(in the rows, 128 means zero)
A single turn carries every row of the set below to another of its rows. Some are shown first; where does it send the rows asked next?
Pomo: [133 122 107 117 136 101 137 130 166 119 109  95 188 157 103 137 146 133
 139 134 135 116  96 111  92 105 132 118 106]
Met: [129 135 113 126 132 121 145 146 169 109 114 112 153 143  86 109 124 127
 137 128 137 109 112 100  96  93 132 121 119]
gis: [160 121 142 126 130  93 128 111 153 127 143 136 145 109 109 143 156 147
 122 158 152 123 142 123 126 134  90 126 131]
mima: [135 125 131 132 152  85 141 114 157 102 107 104 154 165  96 121 145 103
 130 145 145 132 107 115 100  84 117 111 147]
Naben: [127 112 143 106 160 119 148  95 124 116 139 113 141 141 140 133 140 135
 144 114 141 114 134 129 106 114 123 111 137]
Belub: [127 136 110 127 132 112 146 141 174 121 116 105 162 147  81 113 125 125
 138 128 141 108 101 106  90 101 128 128 116]
zep: [121 115 136 110 157 125 146  99 129 136 147 115 136 142 139 139 139 145
 137 111 146 121 133 139 120 114 115 113 139]
daz: [118 138 147 112 146 133 154 102 127 135 136 111 132 133 120 153 137 136
 116 121 141 121 142 143 116 112 127 114 137]
Vosog: [109 122 116 150 152  93 131 125 160 127  92  97 161 159  88 109 146 128
 124 138 131 119 103 128 128 112 107 115 149]
vupa: [103 124 119 142 136  97 134 138 166 126  97 100 164 147  87 116 145 134
 140 127 138  99  93 136 115 110 116 121 132]
nav: [159 134 142 126 114 101 127 119 155 139 133 118 151 107  94 163 152 148
 123 150 143 112 132 129 120 131  92 134 120]
ziniv: [111 126 126 147 145  87 131 124 158 122  87  96 165 155  86 124 151 122
 126 139 134 119 102 137 124 101 111 110 147]
Tese: [135 138 121 133 155  99 144 105 156 122 107  94 169 166  98 111 138 126
 110 148 139 135 103  96 106 109 115 118 154]
gup: [132 112 113 115 156 135 136 120 141 144 136 114 139 138 107 153 126 130
 134 112 122 140 155 138 130 104 118 106 117]
Pasa: [136 124 127 116 145 131 135 108 141 159 136 110 156 125 102 157 124 148
 143 102 136 143 141 135 125  99 113 103 132]
kebuv: [138 117 131 127 149  90 136 119 153  91 106 110 154 162 109 119 147 112
 136 139 143 131 112 110 105  77 121 102 145]
venuf: [103 124 114 140 139 100 134 137 162 125  91  94 171 153  92 124 152 134
 126 136 128 102  98 136 118 118 122 119 125]
nonun: [162 112 127 124 128  97 123 124 161 131 144 137 149 107 104 145 152 148
 131 152 146 122 145 122 126 133  92 127 115]
rerez: [138 122 113 115 133 107 134 127 160 114 105  97 194 152 111 136 148 147
 138 130 134 119  98 102  98 101 134 109 114]
kizu: [156 104 120 126 133  99 123 129 159 128 145 128 133 124 113 138 150 139
 136 146 139 108 137 125 127 138  84 139 112]
vav: [140 115 114 115 156 135 137 121 142 133 128 112 142 131  95 143 116 122
 143 112 116 137 158 122 118 100 122 104 116]
nake: [158 118 137 126 133  95 129 116 154 122 143 137 138 112 110 140 156 140
 118 162 148 122 147 123 127 135  92 127 127]
Rila: [162 121 131 125 124 101 126 124 161 131 141 135 149 104  98 149 151 146
 125 156 145 122 147 123 125 133  96 127 115]
sipa: [136 145 125 131 148 112 144 109 153 117 104  98 169 156  99 109 134 137
 106 145 136 135 110  87 110 106 122 112 155]
nobez: [158 125 132 131 133 101 128 120 151 127 133 122 129 123 100 150 151 127
 106 163 131 121 149 125 132 136  89 134 124]
fafas: [147 120 124 113 150 128 132 104 139 149 126 104 172 125 100 152 121 146
 151 104 126 142 142 118 116 102 117  99 127]
veg: [124 143 151 110 148 133 157  95 122 125 131 107 141 129 119 139 131 137
 119 123 137 114 139 124 104 118 131 115 141]
nefa: [164 114 141 131 130  86 119 109 154 137 140 124 146 118 109 145 153 146
 138 143 152 122 128 125 128 126  74 129 140]

nefa turns into kizu
gup turns into daz
Now these:
rerez turns into kebuv
nonun turns into nake
venuf turns into ziniv
Tese turns into Pomo
veg turns into fafas

A single turn carries every row of the set below to another of its rows. Some are shown first; where does it send the rows asked next?
Nes: [123  83 139 130 125 109 121 137 148 138 155 141 135  79 116 146 149 147
 112 128 149 131 140 137 144 141 112 133 161 144 127  83 111 164 151 131
 137 130 132]
kabin: [115 140 147 118 113  84 129 131 112 143 160 148 136  80 131 122 106 144
 110 102 114 107 144 159 137 117 135 153 145 136 115 100 143 107 148 109
 131 127 100]
zolir: [110 119 141 120 112 130 153 153 127 124 161 123 159  74 130 119 121 120
 140 111 162 129 142 146 128 138 140 131 126 145 135  60 111 161 161 101
 126 118 141]
gunab: [123 107 144 111 140 118 143 141 121 153 134 149 134  61 144 146 144 131
 144 109 112 116 145 147 151 152 143 135 132 138 121 110 136 126 135  91
 143 144 101]
fivi: [114 106 150 139 107 152 149 123 124 143 163 123 145  89 131 115 153 120
 116 117 123 117 114 157 121 156 151 138 150 148 131 100 139 127 139 142
  89 103  98]
Ber: [100 141 135 112 126 122 158 150 130 121 150 146 173  76 125 119 123 119
 140 121  85 144 133 144 122 143 149 127 153 174 134  95 144 133 166 120
 124 136 101]
Sopi: [116 129 158 120 131 113 123 126  91 136 152 120 133  88 116 137 110 136
 114 116 113 105 124 105 150 129 137 126 171 125 130 110 128 139 153 100
 122 135 117]
vibo: [ 69 147 139 101 138 136 156 124 128 141 149 144 150 100 114 137 123 120
 114 128 111 135 130 155 127 130 128 136 143 158 142  81 134 143 160 137
 113 122 131]
ripig: [113  95 149 129 115 107 134 136 144 129 156 143 152  66 114 142 156 153
 114 131 140 116 148 143 148 118 106 129 149 136 137  83 109 130 158 137
 132 127 142]
Samu: [101  82 144 132  94 154 153 120 115 139 168 117 140  77 138 130 131 146
 113 145 127 100 133 147 131 134 148 101 156 157 152 101 147 124 145 135
 125 131 102]
sopo: [ 95 106 128 103 138 140 122 153 119 159 188 135 110  57 126 120 152 116
 105 115 143 131 127 132 117 144 136 119 138 154 136 102 118 152 150 122
 136 123 117]
rafab: [ 81 135 154 121 119 123 159 130 147 140 140 143 150  84 109 136 119 114
 121 114 111 120 118 142 129 126 142 149 149 165 141  68 126 143 145 143
 132 133 125]
zadeb: [ 93 121 138 140 154 130 146 148 143 124 169 138 147  88 133 116 134 101
 135 107 125  94 158 125 148 154 128 135 126 159 135 108 119 129 171 129
 127 139 109]
pige: [132 111 164 128 126 131 136 139  83 111 129 117 139  84 131 119 129 142
 111  95 124 117 135 125 145 127 123 134 135 130 135 108 138 162 147 104
 118 134 114]
zigo: [ 92 135 145 122 110 151 115 164 141 155 173 139 145 101 147 116 113 120
 109 117 135 110 132 152 125 148 128 139 141 154 118 112 157 170 154 133
 137 154 103]
mamup: [132 109 121 115 105 129 131 133 132 147 142 134 136 102 137 133 144 130
 105 113 110 116 125 170 142 141 116 118 141 153 143 115 150 138 157  99
  93 102 101]
noka: [ 92 116 157 146 135 132 141 125 118 126 182 142 161  55 129 137 131 125
 116 123 145 131 124 142 130 158 132 159 158 156 147 104 132 148 159 110
 115 114 160]
Fefi: [115 115 127 140 128 126 120 146 115 162 140 119 132  57 152 124 100 123
 119 131 116 147 142 126 123 133 155 135 146 141 119  89 130 120 130 114
 133 131 134]
gogir: [113 118 139 123 112 146 144 145  99 113 139 125 125  91 140 113 149 146
 101 118 117 105 104 125 123 137 141 110 144 142 124 118 153 147 154 107
 119 117 124]
zeki: [100  85 139 109 119 108 141 145 140 134 154 143 151  69 126 127 154 161
 118 132 144 127 144 142 138 126  97 142 141 141 133  87 109 155 171 143
 122 131 130]
div: [123 109 150 120 112 146 137 165 143 125 184 142 142  44 135 111 136 130
 130 117 144 125 122 137 139 147 130 135 167 134 140 109 121 157 150 133
 110 137  84]
Vabi: [ 95 143 135 121 118 101 147 144 129 116 164 144 178  77 125 117 115 129
 149 135  96 126 137 158 121 152 133 144 150 164 126  82 136 136 171 134
 125 136 110]
Tif: [100  89 150 139 124 139 139 137 125 136 155 114 160  85 140 102 141 154
 117 113 115 113 138 163 128 123 152 154 148 149 158 104 135 156 145  97
  96 120  94]
sibos: [122 115 129 147 136 141 102 156 121 143 179 153 148  83 151 113 131 128
  92 133 129 147 143 146 127 142 102 126 152 158 125 105 149 154 159 114
 128 148 106]
pur: [114 108 157 146  97 104 131 117 108 149 145 132 137  83 140 130 138 129
 114  91 120 140 141 153 140 124 118 129 141 151 101  98 141 137 131 116
  96 108 109]
Guna: [101  98 152 104 102  96 141 135 137 139 176 146 157  73 115 143 131 159
 135 119 135 135 153 138 139 129 135 119 146 145 134 120 126 162 146 122
 144 111 143]
popa: [107 119 148 102 134 110 152 130 119 151 175 155 141  95 139 125 134 143
 135 119 146 113 142 125 156 141 158 138 151 144 115 125 119 112 152 103
 139 122 121]
rubif: [109 117 138 143 100 120 149 150 124 124 144 125 123  81 121 100 113 153
 113 122 113  84 120 127 126 123 130 127 123 151 144 119 132 143 167  98
 138 124 111]
nade: [128 113 132 155 114 130 138 145 110 166 166 127 159  84 155 124 104 124
 104 137 140 148 128 123 131 134 124 122 124 158 133  97  99 135 151 110
 125 136 121]
bel: [111 101 155 165 101 107 129 127 109 155 150 122 118  69 131 113 107 135
 119 131 124 105 116 110 126 139 139 122 134 163 132 104 145 156 157 107
 122 137 132]
fug: [103 153 147 142 138 133 157 139 130 128 199 127 142  99 135 146 118 127
 122 119 131 124 134 130 124 146 141 107 143 150 150  96 138 150 135 133
 141 126 104]
tolo: [ 98 110 131 121 108 122 155 126 124 149 154 127 153  98 140 135 102 149
  92 134 112 122 133 138 143 110 125 113 143 156 141 118 121 123 187 108
 101 122 102]
Sal: [131  88 145 125 114  95 139 133 105 152 144 135 153  73 156 123 108 151
 107 126 133 136 141 134 132 119 133 131 113 164 163 107 144 138 164 137
 106 144 121]
mekel: [111 103 171 115 100 121 123 160 136 139 174 141 157  66 126 119 144 154
 125 128 143 127 153 144 143 131 133 118 139 149 132 126 130 167 146 137
 143 115 149]
musin: [105 109 137 120 117 144 105 148 136 160 177 148 145 101 145 112 118 121
 108 112 144 120 151 152 130 134 132 133 130 137 117 105 150 185 152 126
 112 150 104]
Zigu: [106  97 162 141 124 126 131 125 105 135 176 147 145 103 138 109 123 132
 118  89 150 122 144 156 129 133 135 174 135 145 129 119 127 142 137 107
 112 121 101]
Fana: [132 100 116 141  98 126 127 151 118 136 168 133 157  87 155 131  99 122
 123 135 124  93 137 139 127 113 132 133 131 141 160  89 124 126 140 123
 146 142 124]
Dal: [ 82 106 146 137 140 127 132 128 115 133 155 164 152 103 151 137 134 136
 122 108 128 115 137 138 141 123 140 125 157 139 122 127 126 137 127  78
 110 116 116]
Ritul: [108 118 130 136 146 133 114 142 125 138 183 167 141  86 148  99 128 132
  95 149 128 133 144 148 122 148 108 118 147 163 128 108 158 154 155 145
 128 141 108]
pib: [108 127 129 109 119 138 112 156 135 155 173 137 146 107 143 123 128 118
 129 114 128 125 153 155 141 144 108 130 134 144 116 106 145 183 153 135
 113 147  93]
Popi: [103 117 156 111 101 104 123 132 125 147 182 147 148  54 109 133 127 148
 133 129 133 147 149 152 142 130 118 120 151 149 125 108 124 164 133 137
 135 108 136]
lofev: [ 71 140 140 111 131 136 142 123 129 136 144 138 148  91 112 138 131 114
 114 119 106 117 125 156 113 135 149 139 141 155 143  75 141 130 157 147
 107 143 116]
musid: [130 119 131 104 115 101 121 140 115 151 150 152 142  82 159 112 117 144
 114 133 136 115 131 136 133 142 156 123 149 148 121 104 170 108 156 137
 110 135 124]
suti: [134 119 129 103 135 119 141 152 114 157 139 137 142  72 146 115 129 125
 137 122 132 148 127 133 131 165 158 136 128 172 151 107 130 121 143 114
 124 140 112]
detud: [ 89 130 156 117 129 114 147 152 109 105 154 138 174  77 119 133 129 131
 135 120  93 136 137 149 115 146 151 128 146 171 139 103 111 139 175 132
 126 132 119]
deve: [128 114 132 136  94 137 154 137 133 139 171 124 147  89 120 144 120 142
 110 136 132  99 128 157 137 148 116 123 136 138 160 104 106 111 151 119
 134 114 103]
Zibot: [122 119 133 133 155 151 113 151 120 131 172 160 147  97 134 115 126 116
  95 138 117 133 145 153 133 151 127 116 153 155 120 100 133 164 172 116
 126 147  95]
Bot: [139 112 146 120 114 115 110 139 113 145 136 137 123  72 118 116 111 117
 137 124 119  91 115 121 145 153 138 128 153 148 151 103 148 146 154  99
 114 143 113]

gogir turns into pige
zolir turns into fug
Now these:
lofev turns into musin
Fana turns into Samu
Zigu turns into popa
kabin turns into musid
zigo turns into mekel
Popi turns into Vabi

A single turn carries every row of the set below to another of its rows. Some are shown first; where does it send the rows asked next?
Kozip: [110 125 141 134 134 139 120 127 143 140 133 169  99 177]
Guz: [108 126 152 121 130 124 111 152 109 125 134 173  83 144]
kug: [ 79 139 131 144 149 139 123 138 133 117 147 134  99 143]
tatek: [131 112 153 126 117 151 118 137 144 123 123 139 128 132]
Zon: [114 105 146 158 124 135 113 133 128 133 129 137 110 106]
zod: [118 123 122 127 150  91 124 144 122 154 145 132 122 140]
Tozi: [108 129 138 107 151 138 115 159 117 127 124 164  97 144]
mibip: [109 115 117 129 121 116  86 113 113 151 138 141 116 138]
ziro: [144 106 143 120 156 128 108 120 150 144 131 141 122 128]
vuna: [ 84 114 161 131 137 110 115 127 122 121 126 153  82 144]
delum: [151 107 118 145 130 133 114 135 121 143 117 137  99 132]
rova: [111 118 149 113 153 117 125 117 105 154 127 131  99 115]
Kibok: [125 119 138 159 137 132 106 124 119 139 156 119 111 162]
Nevi: [ 80 130 133 133 148 140 103 145 113 113 134 139 105 142]
beb: [110  99 152 153 141 122 131 129 143 136 121 127 126 126]
furet: [ 88 123 156 140 139 108 134 121 135 141 138 162  89 155]
zetut: [126 137 118 128 101 111 128 135 120 133 151 134  98 142]
Gagig: [136 138 120 100 131 140 105 140 128 127 136 146  92 148]
nugol: [136 143 145 116 140 141 121 143 122 134 167 132 104 127]
sila: [121 116 135 126 118 138 117 103 137 120 125 117  99 114]
meb: [102 118 130 141 149  96 109 121 115 136 133 128  77 128]
Rem: [138 114 151 130 114 134 143 146 140 135 122 150 111 125]
lomi: [141 131 135 103 133 118 123 128 142 135 131 148  93 171]
dus: [113 125 139  91 122 107 112 122 133 124 141 124 124 144]
pabam: [139 112 147 141 133 107 133 133 141 113 141 114  99 127]
Salan: [130 112 150 115 116 128 126 110 114 139 119 128 101 168]
Dat: [ 96 121 123 144 157 113 100 110 135 129 144 116 100 142]
Zomo: [ 94 135 133 124 142 143 132 129 142 132 133 151 115 171]

Kibok turns into Salan
ziro turns into pabam
Now these:
Nevi turns into Zomo
meb turns into Gagig
vuna turns into Tozi
Zon turns into tatek
mibip turns into dus

A single turn carries every row of the set below to another of its rows. Some are shown first; where does it send the rows asked next?
kavop: [124 149 121 128 102 140 123 127 114 155 127 118 156 130 138 135  97]
Por: [114 132  98 124 133 124 150 137 123 140 114 105 141  88 149 133 104]
guze: [118 102 129 144 121 105 142 145 145 117 133 112 124 138 135 142  94]
zan: [119 151  92 133 132 127 141 135 125 141 123 116 135  88 145 139  95]
peze: [112 153 117 126 139  93 109 117 135 128 123 122 156 147 135 119 114]
daf: [126 133 114 123 124 104 117 151 140 122  84 147 121 103 148 125 107]
laru: [119 121 127 119 145 144 145 125 159 152 119 134 119 137 142 115 113]
Fum: [128 152 121 128 134 126 136 141 128 142 161 131 121  95 126 123 127]
Mumal: [149 120 119 144 149 108 120 117 107 114 140 122 128 124 130 128 110]
ligi: [113 154 123 118 147  92 117 119 132 125 114 120 150 146 147 124 119]
vam: [111 164 112 127 137  98 118 119 136 134 123 121 152 148 147 125  99]
Guvaf: [102 109 124 130 109  97 134 141 123 143 136 146 125 121 128  97 119]
beri: [125 126 126 128 121 150 122 149 110 119 105 148 118 137 136 139 120]
miba: [104 109 128 124 109  95 140 129 120 144 122 141 122 134 119 104 121]
Dena: [120 122 131 127 129 142 133 130 120 129 106 141 108 122 119 152 131]
Nevor: [121 124 119 129 123 100 113 137 145 132  92 145 126  87 138 130 114]
Korig: [143 132 113 147 149 102 112 120 116 111 144 125 128 117 119 130 110]
bup: [133 151 134 120 134 115 142 142 129 145 158 128 120 100 138 120 129]
Tud: [126 107 120 138 118 108 146 159 134 110 122 120 117 136 142 132  88]
siz: [114 120 124 123 103 105 134 157 117 139 125 151 122 127 136  94 113]
nozi: [126 133 125 120 143 135 134 148 158 133 120 142 120 147 158 109 105]
Peta: [118 125 127 126 149 142 129 129 166 143 123 137 129 143 153 117 110]
Movon: [129 123 123 124 132  95 120 124 146 136  90 146 116 100 128 124 118]
kuga: [119 136 123 126 100 132 120 127 120 148 120 108 167 133 130 132 103]
zes: [129 133 134 120 100 131 121 125 112 152 116 114 163 129 138 128 110]
Doru: [141 136 110 150 137 101 115 119 108 117 144 125 131 130 127 132  95]
toza: [111 125 128 130 124 151 119 136 116 128 107 146 123 126 128 151 131]
fome: [130 164 120 130 130 110 130 136 123 144 160 140 120 103 133 120 118]
vug: [112 141  97 127 129 134 145 138 136 146 122 107 146  89 141 132 100]
viro: [121 104 131 132 117 106 151 136 150 129 115 108 122 135 130 141  94]

ligi turns into Mumal
Nevor turns into toza
siz turns into daf
Now these:
zan turns into kavop
Fum turns into vug
viro turns into miba

A single turn carries every row of the set below to another of its rows. Some are shown first; where does it send the rows asked next?
mag: [124 129 150 118 123 138  91 100 159 153 143 103 138]
zuf: [110 139 140  89 120 108 149 131 127 137 133 112 133]
ves: [144 126 154 114 123 133  87  97 141 147 125 113 137]
zilik: [100 113 132 141 143 115 134 125 144 150  92 103 128]
pusuf: [100 113 142 129 140 119 151 101 138 145 104 111 115]
mog: [130 124 148 118 115 131  91  97 145 165 140 100 138]
Nidez: [142 122 154 116 121 137  88  96 136 149 123 107 141]
dibit: [109 122 148 103 129 118 159 103 126 140 122 114 113]
kire: [117 133 132 100 121 109 132 156 125 142 117 101 139]
Gime: [113 137 129 104 121 100 132 151 132 147 121 107 144]
pel: [121 137 126 103 117 101 139 148 130 141 117 109 141]
libot: [101 118 135 131 137 117 156 103 145 136 103 114 123]
disiv: [138 128 156 113 127 142  87 102 147 137 127 110 141]
Pifa: [127 129 154 115 127 144  90 103 156 141 137 104 142]
kaga: [117 133 143  88 119 112 149 131 119 138 128 109 124]
debo: [110 127 125 129 133 100 124 145 139 152  98 107 146]
Dof: [131 127 149 120 119 129  92  96 152 163 141 107 134]
gine: [117 136 134  94 116 107 156 126 127 137 129 114 128]
kuf: [107 126 139 108 126 115 164 105 136 135 122 116 118]
zogum: [122 125 150 116 117 140  93  99 152 156 143  98 140]
Kazir: [115 128 122 127 128 105 131 148 139 142  97 107 145]
zazo: [105 117 132 141 144 109 135 118 142 147  89 113 134]
limuv: [106 119 126 140 139 113 139 126 147 140  91 109 136]
kem: [102 118 144 126 144 117 152  98 138 136 102 119 123]
Luko: [108 124 127 126 133 110 123 153 138 148  99  98 141]
mor: [142 126 151 118 120 127  89  95 143 159 132 113 134]
Rolo: [134 124 156 114 125 147  89  98 142 140 125 103 144]
zaget: [104 129 147 100 131 117 159 104 130 131 123 119 122]
Mimuv: [140 122 149 118 116 130  89  96 138 161 130 106 138]
zap: [124 124 154 114 123 148  92  99 150 144 137  98 143]

Dof turns into mor
libot turns into kuf
Now these:
zap turns into zogum
zaget turns into zuf
kaga turns into kire

